Named turns come first, each shown by rows before and after it. Which turns, in which order, take the first row of each pair that follows to the second? Write the first one first, as in the answered first pair.
C (before => after):
[ -1.6   5.4   5.2 -10.3  -2.3 -10.6 -11.3  -5.8  13.8] => [ -3.1  -0.9   5.1 -20.0  -1.1   4.3 -12.1   2.3   3.3]
[ 18.2  -0.6   4.9  29.5  -6.2 -16.1 -22.3 -49.8   0.9] => [ 16.8 -13.2   3.1  -1.5 -18.2  19.2 -39.2 -37.8 -19.5]
[  9.9  -1.9   1.1  36.2   9.8   0.3 -11.0 -45.1 -15.6] => [ 10.8  -6.8   1.3  21.7  -2.8  13.0 -26.2 -45.0 -19.4]
V (before => after):
[  3.1  12.9   2.0 -29.1 -35.4 -14.6 -18.1  -7.7  19.4] => [ 11.2  14.6   4.7  21.3  -3.3 -25.3  -8.2 -40.9   3.5]
[  4.6  -0.9   5.2  -3.0  -5.7 -11.8  -2.7  -7.2  25.7] => [  4.7  -1.2   5.9  11.5   8.0 -12.5   7.5 -11.0  19.2]
[-20.1  14.1 -13.4 -19.4 -26.8  22.3 -10.8  42.9   5.3] => [ -3.2  19.1 -10.4  12.0 -36.8   6.3 -45.8 -11.8   9.5]
[  4.4  -6.2   0.7 -29.9  -0.7  26.7 -15.9  12.4 -20.0] => [ 13.3  -4.8   1.5 -12.7  -4.7  18.6 -34.1 -17.1 -18.8]
K (before => after):
[  4.4   9.8  -6.4  -7.5 -12.2 -14.2 -14.1  -8.6  13.2] => [  8.2   3.6  -5.3  -1.3  -7.2  -2.9 -21.0 -20.0  -1.6]
[ -3.0  12.3  -0.8  -5.1 -25.4 -18.8 -17.9  -0.5  24.4] => [  5.3   3.8   1.0  15.1 -11.9  -0.3 -30.5 -27.3  -3.8]
[  6.5  -0.5  11.9   2.1  -0.6  10.6  12.9   9.6 -13.6] => [ 5.4  4.2 12.5  4.1 -1.5 -1.3 18.6 12.5 -2.8]
[ 19.4  -4.9  15.0  -8.3  23.0  52.1  -0.4 -38.6 -33.0] => [ -0.7  22.0  10.4 -46.6  -6.8  -3.8  33.7  23.3  43.0]
Y (before => after):
[ -4.2  -3.8  19.3 -19.9 -12.8  13.0 -12.7   1.4  21.7] => [  1.0 -10.9  20.5   1.3   6.8  26.6 -12.3 -15.8  -5.1]
[ -8.6  19.6 -13.7 -20.1   1.2  -4.8  -1.0   7.3  19.3] => [ -5.2   7.6 -13.4 -13.3  18.6  22.1  -1.1   1.4 -13.9]
[  9.3  -8.8  -5.6 -30.5 -12.5 -23.3 -31.6   8.5   6.6] => [ 13.0 -21.0  -5.0 -14.2  10.1   3.1 -31.9  -5.7 -30.4]
[  2.0   9.6   1.4 -26.2  -4.6  -5.3  -2.3  12.3  17.5] => [  6.5  -2.4   2.0  -9.7  18.6  21.2  -2.4  -1.8 -18.9]
Pairs:
(two turns a pair)
[ -4.2  -6.2  -4.0   6.4 -25.6 -27.6  -1.6  11.1  19.0] => [  3.3 -11.3  -3.1  21.4 -21.5 -16.5 -19.1 -17.1   0.6]
C, V
[ -0.9 -24.8  10.2  14.1   7.1   6.3 -20.4  -1.1  13.8] => [ -5.8 -21.4   8.7   3.1   3.3  -0.3 -11.2  16.2  26.0]
C, K
[ 27.5   5.3 -15.5  -3.9 -44.6  21.7 -53.6 -29.3  -2.5] => [ 22.1 -10.3 -14.6  -6.0 -15.4  56.6 -31.1  -8.9 -43.5]
C, V
[ -0.4   3.1   4.7   2.4   2.5   2.0  10.7   7.7 -10.5] => [  1.6   1.1   5.5  -0.4  -3.0   9.6   1.1   2.4 -14.9]
C, K
[  7.9   7.1 -11.5 -22.4 -27.7  -2.1   9.0  19.5  27.3] => [ 14.0  -7.8  -9.5  11.2  14.2  31.1  18.5  -0.7 -27.0]
C, Y
[  5.7  -6.6  -3.1  16.7   8.3   6.3 -10.6 -15.5 -27.0] => [ -7.7   0.5  -5.3 -16.1  -4.1  -7.0  12.6  31.3   1.4]
K, C
[ 11.2 -19.5  -0.2   8.7 -10.5  12.8 -37.8 -26.5 -22.6] => [  8.7   1.0  -0.2  24.0 -14.4 -35.9 -20.0 -25.1  19.7]
K, V
[ -3.8  13.7  -5.9  11.6  -2.2 -26.8  15.3   5.9  30.5] => [ -4.8  13.5  -6.2   6.4  -6.6 -25.6  12.4   7.0  32.4]
V, V
[ -7.4  -1.6  -2.4 -10.4 -16.4  19.1 -17.0  -2.1   1.2] => [-13.9   8.1  -2.8  10.8   7.5  -5.9  19.1  12.4  11.5]
C, K
[  8.0 -22.6   5.8 -16.5  -9.7  14.6 -11.2  -6.2 -17.2] => [  7.1 -11.1   7.1  17.8  17.1 -15.5  21.8  -7.0  -6.7]
C, C
[ 10.7  -7.8  -0.8  23.7  10.0   5.8 -10.0 -28.9 -12.2] => [ -1.4  -3.5  -3.8 -28.8 -21.5   2.4  -6.3  18.1  17.5]
C, K
[-13.5  28.3   7.7 -12.7  20.2 -15.8  22.8  -0.3  29.4] => [-16.0  19.6   6.2 -40.1   9.0   6.6  15.0  14.7  20.4]
K, K
[  2.3   3.4 -10.2  27.7  14.2 -14.3  -3.0 -17.2  -2.2] => [ -0.8  -0.8 -11.5  24.8  24.8  -3.4   8.8  -5.0 -14.8]
C, V
[ -1.6  -5.5  -7.2  14.6   4.2  18.3  -6.4 -13.0 -15.2] => [ -6.8   6.1  -7.4  22.4   7.8 -11.0  14.4  -1.7   8.9]
Y, V
[ -5.9  25.8   8.9  13.9   7.3 -41.9  13.1   6.6  33.9] => [-13.5  17.9   6.1 -30.3 -13.1 -16.9   4.7  35.6  30.8]
K, K
[  2.5 -12.1  -6.3  -7.0 -20.9  26.4  -2.5  35.0   3.0] => [  7.7   4.8  -4.6  26.4 -18.6 -15.9   1.4  11.4  31.2]
Y, Y
[  5.3  24.2   7.5  30.9  -0.7 -21.9   7.2  -8.0  -5.5] => [ -1.5  10.9   6.5   9.7   9.5  12.8  18.2  17.6 -32.7]
K, C
[  3.9  17.5 -10.4 -12.2 -10.2 -16.4   2.1  10.4  16.3] => [  2.5  18.0  -9.4   2.6   8.0 -18.0  18.1  11.3   8.0]
Y, K
[ -0.1  -0.9   0.1 -12.3 -12.6   4.6 -12.7  -1.0  -1.3] => [ 0.2  1.4  1.3 15.9  9.7 -5.4  4.3 -8.5 -7.4]
C, Y
[  2.5   4.3   2.1  32.8  18.8 -20.5  13.8 -17.1   3.2] => [  2.3   8.3   0.5  -0.8 -21.1 -24.8 -14.4 -11.7  28.5]
Y, V
[  2.6  11.7  -3.0   1.6  -6.5 -17.2  -5.6 -10.2  16.8] => [  5.1  11.2  -2.1   3.8  -6.9 -14.4  -9.9 -14.8  12.9]
C, K
[-10.5  -7.7 -10.5 -11.4  -6.1  14.2 -21.0  -3.7  -9.4] => [-10.6  -8.8  -9.5   7.4  16.8  13.7  -3.9  -4.2 -20.4]
V, V
[-2.9 14.0 12.7 -8.8 -7.9 -5.7  3.7 -5.2  3.9] => [ -1.4  12.8  13.0   1.1  -1.2  -6.1   4.4 -13.2  -0.8]
C, K
[ -2.3  14.1 -14.4   0.3  -4.0  -9.7  22.6  -4.1  15.6] => [  0.3   4.9 -13.8   9.9  12.2   8.5  22.9 -14.0 -10.1]
Y, Y
[-5.3  2.8 -7.0 -2.0 11.2 15.2  8.0  7.8 -5.9] => [  0.2  10.6  -6.3   8.7  -1.0  -4.9  -5.7 -11.8  11.7]
Y, C
[  9.1 -13.1   1.7  15.0   6.6  -3.5 -24.8 -36.2 -15.1] => [-12.5 -13.6  -1.3 -23.1  13.6   1.7  21.3  33.3  -5.7]
V, K
[ -0.8   9.6  -6.3   2.5   4.6 -26.0   6.0  -3.8  21.2] => [  4.4   0.0  -6.5 -17.3 -12.3   2.0 -24.5 -13.6   6.0]
Y, V
[ 18.7 -14.3  -1.2 -21.7   9.2  12.0 -16.7  -7.8 -14.9] => [ 16.4   2.2  -0.5   4.4  21.4 -28.5   8.7  -6.7  12.0]
C, Y
[ -3.9   3.3   2.5  16.2  -7.0 -18.7  -2.8  -6.0   9.2] => [ -0.7  -2.5   2.1   4.4 -15.5  -4.6 -18.6 -10.5   1.9]
Y, V
[ -2.1  -3.4  -1.3  -3.2  -7.8  15.3 -14.4  -6.0  12.1] => [-4.0 -4.5 -1.6 -7.2 -5.3 19.5 -9.0  3.9  8.4]
K, Y
[-15.3  -3.6   7.0 -21.2   8.2   7.0  26.2  36.7  -4.9] => [  2.1  11.2   9.9  26.3  -0.1 -31.7  -1.0 -25.8  16.7]
K, C
[ -5.2  -1.6   9.0 -16.2 -30.3  -0.6   6.6  42.2  -9.9] => [  3.8  -1.7  12.2  38.8   7.3  -7.8  18.1   6.2 -32.4]
C, K
[ 17.7   2.2   5.0  38.7  21.9 -12.9 -16.0 -31.6   2.7] => [ 18.1  -8.7   5.0  26.7  23.7  16.7 -23.5 -27.6 -21.9]
K, Y
[  8.4  -3.8   1.4   7.7   9.5 -10.9  -7.4 -14.7  -2.6] => [  2.4  -6.1  -0.4 -21.4  -2.3   0.1  -5.7   9.3   1.3]
Y, C
[ -5.0  -7.1   0.8 -25.5 -20.5   9.7 -33.6  -6.9   4.1] => [  0.7  -8.4   2.0  -5.4  -9.8  11.6 -37.1 -25.7  -7.5]
K, K
[-14.8   1.4   1.6 -10.8  -4.4   8.9  19.8  32.9   3.1] => [  0.9   9.2   4.3  29.7  -5.8 -16.5  -5.3 -21.3  11.7]
K, C
[ 21.0  11.3  -6.4   0.6 -11.1 -12.9 -21.0 -17.9   5.5] => [ 21.1   0.6  -6.3   5.8   6.2   8.9 -15.4 -17.2 -22.9]
C, V
[ -2.0  -5.7   5.8  31.8  -3.9 -24.5 -19.4 -39.4  24.4] => [ -9.9 -31.8   3.3 -11.1   4.2  43.6 -17.2  -2.6 -26.8]
C, C
[ 17.0   8.1  12.0  25.1   1.3 -10.3 -11.3 -18.7   6.6] => [  2.1   4.3   9.5 -14.8  -1.2   4.1  12.8  34.0   8.6]
V, V
[  4.7   1.2  -9.1 -12.8 -17.6  -0.8 -25.3  -6.2   3.6] => [  0.7   8.2  -9.5 -11.3 -14.2 -17.5 -10.3   6.0  18.0]
Y, K
[  3.6 -10.0  -1.0  -6.3   3.5  25.4 -17.0  -1.5  -6.6] => [ 2.9  0.3  0.1 22.5 22.4 -2.2  6.3 -4.5  5.7]
C, C
[ -3.8  12.6 -11.2 -24.5   6.7  -4.9  11.8   3.8  17.4] => [ -0.2   7.3 -10.6 -31.8  -2.3   9.9  -7.9  -6.5   8.6]
V, C
[-11.4 -15.7  -3.0 -25.6   4.1  30.9  17.0  25.7  -9.5] => [  6.3   0.5  -0.1  32.4   4.2 -13.4  -4.0 -38.3  10.0]
Y, C
[ -2.1  12.2   7.6  -7.0  -4.9  26.8 -14.9  23.3 -15.9] => [  7.3  19.7   9.4  26.6  -0.8   5.4 -23.6 -11.4  -8.3]
Y, C
[ 10.5  -4.3   5.0  13.6  -3.0 -17.8   1.6  -7.0   7.0] => [  4.1  -5.7   5.0  -5.6  -6.7 -10.3  10.7  17.7   7.8]
V, V
[ 0.8 -1.4  1.7  8.7  8.8 -5.3 12.6  2.9 -4.0] => [  0.1   2.4   0.5  -2.5  -5.8 -12.6   4.6   4.9  10.6]
Y, C
[-5.3  6.4  1.7  8.0 20.3 -3.3 31.1  7.0 -4.2] => [ -2.4  11.4   1.8  17.9  15.9 -16.1  23.3  -6.7   4.6]
K, Y
[ 15.8 -20.5   6.5 -32.4 -13.8  29.8 -42.6 -22.2 -15.2] => [ 19.4 -19.6   8.8  19.3  32.5  20.2  -9.8 -36.8 -34.7]
V, C
[  5.9   3.1   6.2  52.4  40.3  -7.6  11.1 -30.1 -23.7] => [ 13.4  -5.3   4.3   7.6 -14.2  17.5 -52.0 -47.6 -19.0]
C, C
[ -3.4  -4.5   1.1 -21.5 -13.0   8.6   3.9  21.4   5.2] => [ -3.4   2.1   1.0 -15.6 -13.8  -5.9   8.4  18.8  17.9]
K, Y
[-15.2   9.0  -7.7 -14.3  10.4  -7.6  30.3  38.8  -5.0] => [  5.1  15.0  -5.8  14.8 -16.9 -27.2 -25.7 -30.8   7.1]
V, V
[ -9.8  -9.7 -11.0 -24.0 -13.5  27.2   1.1  27.8  -2.3] => [-8.8 -1.7 -8.9 22.0 23.0  1.8 32.8 18.1 -4.5]
C, Y
[-19.4   7.1  -0.6   3.6  -1.1  13.5   7.4  20.4  -1.9] => [-19.3   9.0  -1.6   0.0  -6.2   9.2   5.2  21.1   5.4]
K, V
[ 26.4   7.3   5.3  11.2 -12.9   0.1 -11.3 -27.4 -14.3] => [ 22.4  12.8   5.5  25.1   2.4 -14.4  11.3 -19.9  -7.7]
V, C
[-10.4   9.3   6.5  -4.7   7.9 -10.6  16.6  12.7  10.4] => [ -2.0   5.5   7.5  17.2  13.9  -4.1   1.5 -18.6  -6.8]
K, C
[  8.6   9.7  -9.2  11.4  -1.9 -13.6  36.1  -2.6  -4.4] => [ 13.1  10.4  -8.5  18.3  -7.1 -16.0  24.0 -18.9  -3.0]
K, Y
[ -6.2   6.5  -0.1  27.2  14.8 -12.7  24.6 -12.0  -6.4] => [-12.6   9.9  -2.4 -17.5 -21.1 -15.2  11.5  13.7  20.5]
Y, C
[ -9.2   6.0  -2.5 -12.4 -17.4 -12.8 -10.2 -22.3  21.6] => [-16.7   3.4  -3.7 -28.4 -15.2  -5.5   4.3   4.1  20.0]
V, Y
[ 12.9  -7.3  -3.4  25.5  13.5  16.5  -1.1 -21.2 -44.3] => [  9.5   4.9  -5.1 -20.8 -45.2  -6.9 -31.0  -6.9   8.3]
Y, C
[-11.8  -1.1   4.8 -10.3   8.3 -19.6  15.8   9.5   3.2] => [ -8.4  -1.7   4.7 -23.3 -10.2 -15.6  -6.3   1.3   8.2]
C, C
[-14.9   2.9   1.5 -11.6   8.9  -5.9  24.1  19.8  11.4] => [-10.8  -3.2   1.4 -30.6 -10.5  11.0  -0.7  14.9   5.4]
Y, V
[ -0.5  11.0  -0.3  16.3  12.6 -20.6  27.2  12.5  16.8] => [ 13.4  -4.8  -0.4   7.7  -8.8  14.8 -26.9 -26.2 -10.5]
C, K
[ -7.5   1.4  -9.0  10.9  10.8   0.3  15.7  19.9 -18.5] => [  0.0   9.6  -9.1   9.6 -20.3 -18.5 -16.4  -6.4   7.6]
C, C
[-10.5  -6.6  -7.2 -17.3  20.9  10.1  29.6  52.1   7.0] => [  8.4 -17.7  -2.8  24.2  36.6  32.4  -2.1 -10.0 -34.6]
C, K
[  7.9   2.1  -1.8   7.6  -1.6   3.4  -6.3 -28.5  -3.1] => [  4.5   7.0  -1.8  15.1   7.3  -8.8  10.0 -21.8   3.9]
V, C
[ -3.9   4.7  -8.5  -9.3  -6.0 -11.6   9.3  13.7   8.8] => [ -3.2  -3.5  -8.4  -1.4  10.4   4.9  13.6  12.0 -12.9]
K, V
[ -4.3  -6.5   2.5  16.5  12.8 -14.4  20.3   3.6  -8.7] => [ -6.2  -1.3   1.3  -3.9 -13.4 -25.1   7.6  10.1  15.7]
Y, C
